One turn moves every row onto another: examples first, then more rows asked
Netav: [-34.5 -15.7  18.5   7.7  31.0  -4.8  24.0   5.8   0.7  -1.2 -20.2 -20.9
  22.3 -37.5  19.8  19.9   5.6  -2.8 -21.7   1.4   4.2 -19.8   2.6  -4.8
  22.5   1.1 -23.3  -1.4  -8.5 -20.0  12.1   6.2  13.8  -0.1 -39.6  -2.4
 -23.7  28.2 -19.0]
ralap: [-15.2   7.5   0.6  32.6   0.1  16.1  21.7 -13.1 -11.6 -30.9  -7.8  -2.5
  21.6  15.5  -4.3 -12.9  16.1 -14.4 -25.0 -22.4   3.9   4.8 -29.3  20.0
   1.4   4.3  10.4  -0.6  27.0 -13.7 -23.1   5.4 -24.6  24.9 -18.2   4.7
 -20.0  15.8 -11.6]
gutu: [-20.8   8.5   5.8  -7.2  11.2   7.1  30.4  15.6  -1.5  11.1 -25.6 -20.1
  -2.4 -25.5  22.8  27.8   4.1  15.1  -6.4  -0.6  -1.3  -4.6   5.7   2.2
   4.6  20.7 -29.0 -13.0   5.6 -27.9  26.2  15.8  13.3  -5.7  -0.7  -3.7
 -27.5  16.7 -23.0]
pab: [-12.4 -31.0  -5.4   5.8   4.2  11.1  45.4 -10.2   7.6  12.2 -13.3   5.4
  34.8  27.7  -7.4  -2.3  14.9 -25.9  12.6  20.6  13.3   9.0   3.4 -40.5
  21.5  15.3   2.8  10.3   3.8   2.2 -25.9  -4.7  12.7  14.5   2.0  16.2
  22.9  11.8   0.8]
bulob: [-24.5   0.0  -1.6  -4.1   5.0 -22.9 -13.7  15.1  19.0  36.5 -25.0 -31.6
   6.0  23.9 -16.7  -9.5 -14.7 -42.2   5.3  -0.5  23.3   7.4  -0.7  -4.7
  -0.1   7.6  -6.4  -0.6 -13.1 -24.9  -3.9  -7.7 -24.9 -21.8   7.4   9.4
   7.7 -10.3  19.8]
bog: [-19.1   7.0  -1.9  15.5  -2.5  -7.7 -21.9  20.7  31.5  15.8 -17.6 -25.9
 -16.6  12.1 -19.0 -13.0 -35.2 -35.3  12.5  -4.9  20.2  -8.3 -15.7  -1.3
  -7.3  18.5  11.5  -5.6   9.9   4.1  -4.4   7.4 -13.8 -13.9 -23.3  -9.1
  26.8   4.9  21.7]
lozup: [ -2.2  19.0   2.4  26.3   4.8 -10.2   4.4  -2.6   1.4  15.4 -10.0 -19.5
  -0.3 -20.6  -8.6   7.2   4.0 -18.4 -24.3  -6.6 -26.5  11.8  -6.9  -4.9
  36.3   3.1  -3.9  15.8 -31.8   0.6  17.6   6.2  35.9   0.8 -35.1  -1.6
   1.6 -11.2  47.6]
luteb: [-17.4   7.2   3.7   7.3   3.4   5.8 -11.6 -38.1 -10.1 -43.8  10.8  -8.8
  28.1 -15.0   4.8 -14.9  27.5 -17.2   4.1  -7.8  -8.4  16.6 -22.3   9.1
  -4.3  11.6   1.5  -3.7  11.3  -1.0 -20.0 -10.3 -14.6  21.0  -2.7   6.5
  -4.2   6.0   1.7]
degep: [-21.2 -17.2  -2.8 -14.5  13.2  -9.3  18.6   1.7   8.9 -12.6  -9.9 -26.4
  -5.4 -26.8  26.2   9.9  10.3  14.1  -3.0  -0.2   0.6 -20.2   5.4  -2.5
   8.4  12.7 -27.9   5.1  15.0 -28.9  14.8   6.9  28.0  19.6 -21.2  -6.6
  -4.5  33.3 -12.9]
kenif: [ -9.6  -5.4  -7.0  10.3 -13.0  40.7  39.8  -3.3   7.8  11.1  -1.0  13.7
  11.7  24.9  -8.8   4.6  -5.9 -11.8  31.1   1.7  16.3  10.8 -11.7 -39.9
  20.2  40.4   1.1  -7.6  11.6  20.9  -1.7  13.9  19.9   7.0  -0.3  -7.3
  15.3  15.1   3.8]
Luto: [-22.7   8.0   9.0   1.7  11.5   8.5  22.2 -38.9 -10.0 -22.3  10.1 -11.3
  21.3  -2.2  -4.9 -10.9  13.9 -13.6  -0.5 -34.7   9.8  38.0 -27.3   4.8
  -3.1  12.1 -21.3  -9.1  -1.1 -15.9  -6.2  -2.7 -11.0  16.4  12.5  22.7
   2.2   1.0   1.0]
Kozik: [-18.8  24.2  20.1  33.9  20.6  14.6  14.6 -17.2 -21.6   0.0  14.6   8.2
  28.2   2.7  15.9  -1.4  16.4 -10.3   0.2 -21.0  -0.5   9.1 -30.3  23.8
   8.5  10.6 -13.9 -18.6  10.6  -4.4  -6.5   1.8 -10.0  -5.8  10.9  24.7
  -6.9  26.1  20.8]
Teli: [-23.7  -3.7  10.1   4.4  22.5  -2.6  29.3   2.8  19.8  -8.1 -39.7 -25.0
   5.7 -34.8   9.0  26.0  -3.2   4.1 -18.6   8.9   2.3 -11.0  11.9  -4.3
  -7.9   5.3  -8.1 -13.0   2.4 -16.4  10.1   8.7   6.2   5.1 -34.7   2.3
 -12.0  12.8 -41.8]
safo: [ -2.1  15.2  -8.7  -2.5   3.9   5.4 -27.2   9.9 -19.8  11.2  -5.5  -9.4
   0.8  14.3  12.4   4.2  11.9  -9.2 -23.5  30.0   9.4  10.0   0.1   3.9
  23.6  -7.4   5.2  37.9 -22.7  -1.2  19.7 -18.2  15.6  17.6 -28.1 -23.0
 -14.7 -15.2  16.7]
rofo: [-28.8  -5.0  13.3 -19.4  33.8   1.7   8.5   0.8   3.6  -9.6  -4.3 -21.0
  -0.9 -36.8  30.3  19.5  -4.3  11.7   1.0  14.1  20.9  -4.6   1.7  -6.5
  -6.0  10.3 -25.2   3.4   3.1  -9.3  19.9  -0.5  20.5   9.2 -18.8  -2.3
   8.6  21.4 -30.6]
zazur: [ -8.6   1.9  -1.3  22.0   0.2  18.8  40.8   5.8  -3.3   7.9 -15.3  -0.1
  40.1   8.7 -30.6  10.3   5.5 -34.6   6.1  14.0 -14.3   3.5 -24.7 -44.4
  38.2  32.3   5.5   8.6   6.0  14.0 -20.6  17.6  18.1  -5.5  -6.8  -0.2
   1.3  12.4  -2.5]
fefu: [  5.6  29.1  -9.5   5.4  -6.6  11.4  18.4   9.6   1.7  11.3 -14.2 -18.6
 -29.6   3.8 -14.9   9.4 -16.5  -3.9 -23.3 -14.3   3.9  30.2 -13.2  -3.9
  14.2  11.2  -2.4  20.1 -15.1  -2.6  31.5  13.4  30.5  19.1 -23.5 -17.3
   8.1 -20.0  18.9]
vipo: [-15.2   7.9 -13.3   4.2 -14.1 -15.6 -19.1  24.1  20.6   9.6 -18.9 -38.9
 -10.7  11.5 -31.4 -16.1 -26.6 -40.7   5.2 -16.6   2.1  -7.3 -24.4  -5.3
  10.0  25.7   0.4   8.4  10.0 -17.1  -6.0  14.5 -11.1 -11.2 -15.3 -17.5
   6.2   2.5  23.2]
muz: [-29.4  -0.7   0.6  -9.2   4.3  -7.1 -35.6  19.8   4.8  25.9 -10.9 -25.5
   9.1  26.2  -9.8 -12.0 -23.5 -42.5   6.6   3.7  40.6   4.2 -11.4  -6.0
   5.9  11.7  -4.4   9.9 -15.5  -9.9   0.4 -12.7 -29.2 -20.2  -8.5 -13.1
  -3.4  -7.9  13.1]
dit: [-16.0  -7.6  -9.1   7.4  -8.2  32.4  24.0 -13.2  10.3  11.4 -14.0   9.6
  43.7  32.8 -14.4  10.5   9.5 -23.6  18.0  23.5  16.7  12.0   4.8 -39.1
  24.7  20.9  12.2 -15.6 -14.1  13.2  -2.9  -5.9  -0.1   1.9 -11.6  -3.9
 -20.6   3.6 -19.8]
tumoz: [ -1.8  29.0   8.5  23.1  19.7   6.4  -6.9  -2.7  13.0  12.8   2.9  -7.9
 -16.5  -4.1   1.2  10.7 -20.4  -6.5 -14.5   9.6  11.7  10.0 -11.4   2.2
  11.7  -7.0   8.9   9.1 -23.0  26.4  30.4  -3.3  34.7  10.4 -50.8  -3.8
  28.6   1.3  24.0]
Nelo: [  5.1   2.6 -10.9  14.2   7.6 -13.2  11.7   5.6   3.1  28.7 -18.8 -11.5
 -10.2  32.0  10.6   0.5  13.3  -3.4 -31.8  15.5   8.1   2.0  11.0  13.4
  18.4 -22.6   3.2  23.6  -9.6 -19.7  12.8 -11.6  23.3  22.6 -26.3   8.3
  10.6   1.0  27.7]
Gis: [ -4.1   6.6 -13.0  -0.6   4.6  18.8  11.7   3.8  -9.4  14.5   6.8   7.1
  37.1  37.9  -6.7   9.4  21.2 -20.2  24.0  41.5   0.1  -4.0 -18.5 -29.6
  28.0  23.3   1.6   9.3  12.0   9.8 -10.3  -4.9  18.9   2.2  10.0  -0.3
   2.1  28.2  -9.2]
peva: [ -0.3  16.3  -3.8   5.8   1.9  -3.7  -2.6  -9.2  11.3  23.3 -32.4 -11.4
  -1.0   6.7   4.3  12.7   7.9  -8.2 -21.4  25.0   4.7  27.8  26.6  -2.4
   0.9 -13.7  11.5   3.2 -34.6  -1.9  19.1 -19.7   6.7   8.5 -19.8   5.1
  -2.3 -38.0  12.2]
zinu: [-11.6  24.6   7.3  30.0   0.0  21.4   7.2 -25.0   2.2 -12.9  -5.7  10.3
  10.9   6.1  17.5  -2.9  17.7  -1.8   7.6  -6.6  -1.0   8.9 -10.8  25.7
 -18.2   9.4  11.8 -32.5  24.3   4.5 -11.5  -0.3 -22.0   8.4   6.6  18.0
  -3.6  11.6   2.3]
muno: [-23.5  -2.0  -2.1   3.7   9.9 -21.0 -25.7  23.2  12.3  34.9  -5.0 -27.9
   8.2  38.5  -8.2 -13.2 -14.0 -38.5   6.1   2.5  28.2 -14.9 -13.6   5.1
  17.1   1.1  -8.4   7.5  -6.4 -22.7  -0.4  -9.9 -17.6 -19.6  -9.9   0.8
   2.3  16.2  28.1]
lan: [-13.0   1.0  -7.0   9.0   7.7  12.6  18.4 -24.6  24.4  -3.6  12.7  -4.3
  35.9  15.5 -26.3   6.5   2.6 -25.4  31.7  19.7   0.1   0.6 -18.8 -40.2
  28.6  21.2   4.8 -11.0  -6.8  25.1  -4.9  -2.2  29.2   6.3 -23.1   6.4
  16.5  29.3  -6.7]
pabi: [-24.8  22.9  20.1  26.6  23.5  24.1  12.7 -21.4 -16.4 -20.6   9.8  -0.5
  31.8  10.0  -6.3   0.5  -3.4 -18.1 -14.5 -20.2  26.0  18.8 -41.2  14.8
  -0.6   3.3  -1.1  -9.7  -0.6   4.1  -2.8  -1.0 -22.1   8.6 -21.0   9.6
 -16.5  14.1 -22.8]
Morep: [-22.9   4.8  12.3  -1.0  13.7  13.8   0.1  14.9  -9.5  -3.5 -18.8  -9.4
   5.3 -46.4  36.0  24.2   6.7   9.9  -2.0  18.2  -2.8 -18.9   7.1  -0.9
   8.1  23.4 -14.3  -3.4   8.4  -3.7  14.5   9.7  10.1  -7.7 -17.6 -20.7
 -26.0  16.0 -15.2]
puro: [-22.9   2.6  -1.3  14.7  -5.8 -17.2 -38.3   9.8  25.7  10.9 -11.5 -31.7
   1.1  -3.9 -18.6 -15.5 -21.9 -45.0  16.7  -7.0  -0.2 -12.2 -12.3  -7.0
  11.6  20.9   5.8  -7.1  -6.5   2.1  -6.5   2.2 -10.6 -21.5 -25.9 -12.0
   9.4   3.1  38.7]

zinu goes to Luto
Morep goes to rofo
Now these:
fefu goes to Nelo
puro goes to muz
kenif goes to pab

